Named turns come first, each shown by rows before and after it. Which turns, in which order, take the first row of each pair that follows to the second? Write the first one first, as in the answered first pair.
turn j_916:
[ 44  14  13  -7  30 -21 -42 -16  30]  ->  [ 56   4  16 -16  37 -11 -12 -27  21]
[-14 -36 -27 -15  43 -13  13 -22  -8]  ->  [ -4 -18  -1 -12  19  18  61 -21 -14]
[ -9 -29  28  -9  49 -50  14  51  32]  ->  [  2 -32  29 -12  50 -34  43  40  22]
turn j_187:
[ -4 -19 -24 -16  44 -45 -36   9  18]  ->  [  8   2 -47   6 -23   5 -18 -11 -48]
[ 52   4   9  15  20   4 -13 -31 -37]  ->  [ 41  -7  19   6  43 -20 -23 -16  -4]
[ 21  -1 -11   1 -11  -8  28   4 -47]  ->  [ 22  -5  13 -14  24 -19  39   3  -6]
[ 20  10  -2  -4   5 -20  14  -6   4]  ->  [ 13   7 -12   1   3 -25   0   1   0]
turn j_454:
[-19 -17  32  -9  19   1  -1  17  21]  ->  [  2 -21  22 -16  34 -13   9   9  -4]
[-19  -8  53   8  -7  36  13 -24  10]  ->  [-2 -8 61  2  9  7 27 -4 13]
[ 49   1  25 -11 -11  17   7 -34 -12]  ->  [ 32   5  26  -8 -20  27  -7 -42   4]
turn j_666:
[ 41  -3 -10  -2   7  -1 -16 -16 -41]  ->  [ 46  -8   5  -9  23 -10  -5 -19 -23]
[-13 -15 -27 -21   8   1 -20 -29   0]  ->  [ 18  26  30 -13  -2 -24  -7   4  15]
[43 36 51  1 -7  6 18 -5 29]  ->  [  3   8 -32  15 -48  42  -3 -28 -37]
Then:
Between the rows of a pair lie 2 to 3 turns.
[ 29  -4 -23   0   1 -16  35   3 -60]  ->  [ -4 -21 -60   1  12 -18 -16 -12 -46]	j_187 then j_187 then j_454
[ 16  16  33  10 -16   4  35  17   5]  ->  [  3 -34   3 -10  36 -16  24 -15  11]	j_454 then j_666 then j_187
[  4 -18 -33 -10  11  25  -3 -44 -33]  ->  [ 43  16  -1   5  -8  13   3 -22 -42]	j_666 then j_454 then j_666
[-24  21 -44   2 -27  43 -28  12 -17]  ->  [-11 -14 -60 -11  18  35 -14 -11 -28]	j_916 then j_916
[  7 -23  -5 -19  26 -15  -2  -1  -8]  ->  [ -4 -22  -3 -15  23 -25   1  14  -2]	j_916 then j_187
[  7 -30  -5 -10  13  35  20 -29  -7]  ->  [  5 -25  22 -12  36 -16  15  10  17]	j_916 then j_187 then j_454
[-23 -27 -20 -24  18  32 -22 -41   9]  ->  [-22   6  44 -15 -10  36  27   5  35]	j_916 then j_916 then j_454
[ 35 -38 -33 -18  64 -22 -40 -40   4]  ->  [ 28  23  38  -2  15  -6 -59  -5  74]	j_187 then j_454 then j_666
[-55 -30 -17  -7  25  10 -20 -14  40]  ->  [-18  37  20  26 -46   8 -11  39  -1]	j_666 then j_187
[ -2  -6 -41  13 -16 -32 -64  10 -19]  ->  [ 55  -8  21 -10  33 -52  -7   5   4]	j_916 then j_666
[ 84  64  49   7 -28  -1 -35  -2  -5]  ->  [-41  32 -15  16 -56  24 -88   9  10]	j_187 then j_666 then j_454
[-23  15  26  18 -45  19 -19  24  16]  ->  [-27   4  21   6 -19  -1 -56  17  31]	j_187 then j_916
[-47 -28   1   4  15 -29 -28  -4  45]  ->  [-51   7  13  27 -47   1 -10  16  18]	j_187 then j_454
[ 23  25  20   3  31  -5 -10  -8  51]  ->  [  6  39   4  25 -20 -21  -5  46   2]	j_666 then j_454 then j_454
[  8 -18 -31  -7 -12  -2 -15  16 -44]  ->  [-29 -21 -26 -10   5  -6 -37  15   2]	j_454 then j_454 then j_916
[-41   6 -29   8 -29  -7 -21   8  -9]  ->  [ -1 -12 -16  -6 -15  29  24 -37 -20]	j_916 then j_187
[ 35   4  -6 -37  50 -17 -35 -45   3]  ->  [ 31  11  -2 -37  25  34  -7 -69   3]	j_454 then j_916
[ 31 -22  -4 -20  12  15  48 -30   0]  ->  [-18 -22   4 -23  18   1  20  -7  52]	j_916 then j_666 then j_187
[ 31  -7  15  -4   7   8  43  -9 -10]  ->  [ 22   8   1   4 -20   1  39  12 -29]	j_187 then j_666 then j_187
[  1 -49 -29 -27  29 -23   7  27   2]  ->  [ 45 -38 -17 -27  30 -26   7  13  -8]	j_666 then j_454 then j_666
[ 26 -11 -39   8  11  -9 -10  -7 -60]  ->  [ 56  20  15  14  -5  -5  21  12 -44]	j_916 then j_666 then j_666
[-39 -35   2   5  -3   5  54  40 -18]  ->  [-27 -19  27  -2  -9  13  63  32  -6]	j_454 then j_916 then j_187
[ 15 -11  31 -23  44 -24  26   1  29]  ->  [ 30  25  36  -3  -2 -30  27  37   1]	j_666 then j_666 then j_666
[-50 -18 -29  11  -4   1 -46   3  21]  ->  [-18   6 -26  33 -52  31  -6   5 -31]	j_454 then j_187
[-26 -37 -36   9  -2 -18  39  27 -38]  ->  [-47 -12 -26  22 -31 -16  14  50 -29]	j_916 then j_916 then j_916
[-17 -11  18   7  -2 -16 -38   3  46]  ->  [ 23 -30  22 -10  33 -40   4  -1  15]	j_454 then j_916
[ -2   9 -38  13 -35 -10 -18  17 -26]  ->  [-22   6 -43   8 -34   3 -28   6 -12]	j_916 then j_454
[ -9  -2 -22   2   0 -14 -75  -9   2]  ->  [ -4  17   1  10 -12 -28 -71  17   8]	j_666 then j_666 then j_454
[-36 -28 -43  -1  11 -13 -65  -5 -11]  ->  [-20  10  35   2 -17  63  -7 -28  50]	j_187 then j_454 then j_666
[-12  10 -13  11  -5 -12  -7  55 -17]  ->  [-33  -6 -21   4 -13  42   1  12  -5]	j_666 then j_187 then j_454
[ 18  43  34  30 -30 -16 -24  46   0]  ->  [ -4 -32 -55   3  22   0 -28 -29 -40]	j_454 then j_666
[-12 -33 -56  11   8   1 -51 -26  -6]  ->  [-13   0 -27  20 -35  48 -38 -27   7]	j_454 then j_187 then j_916
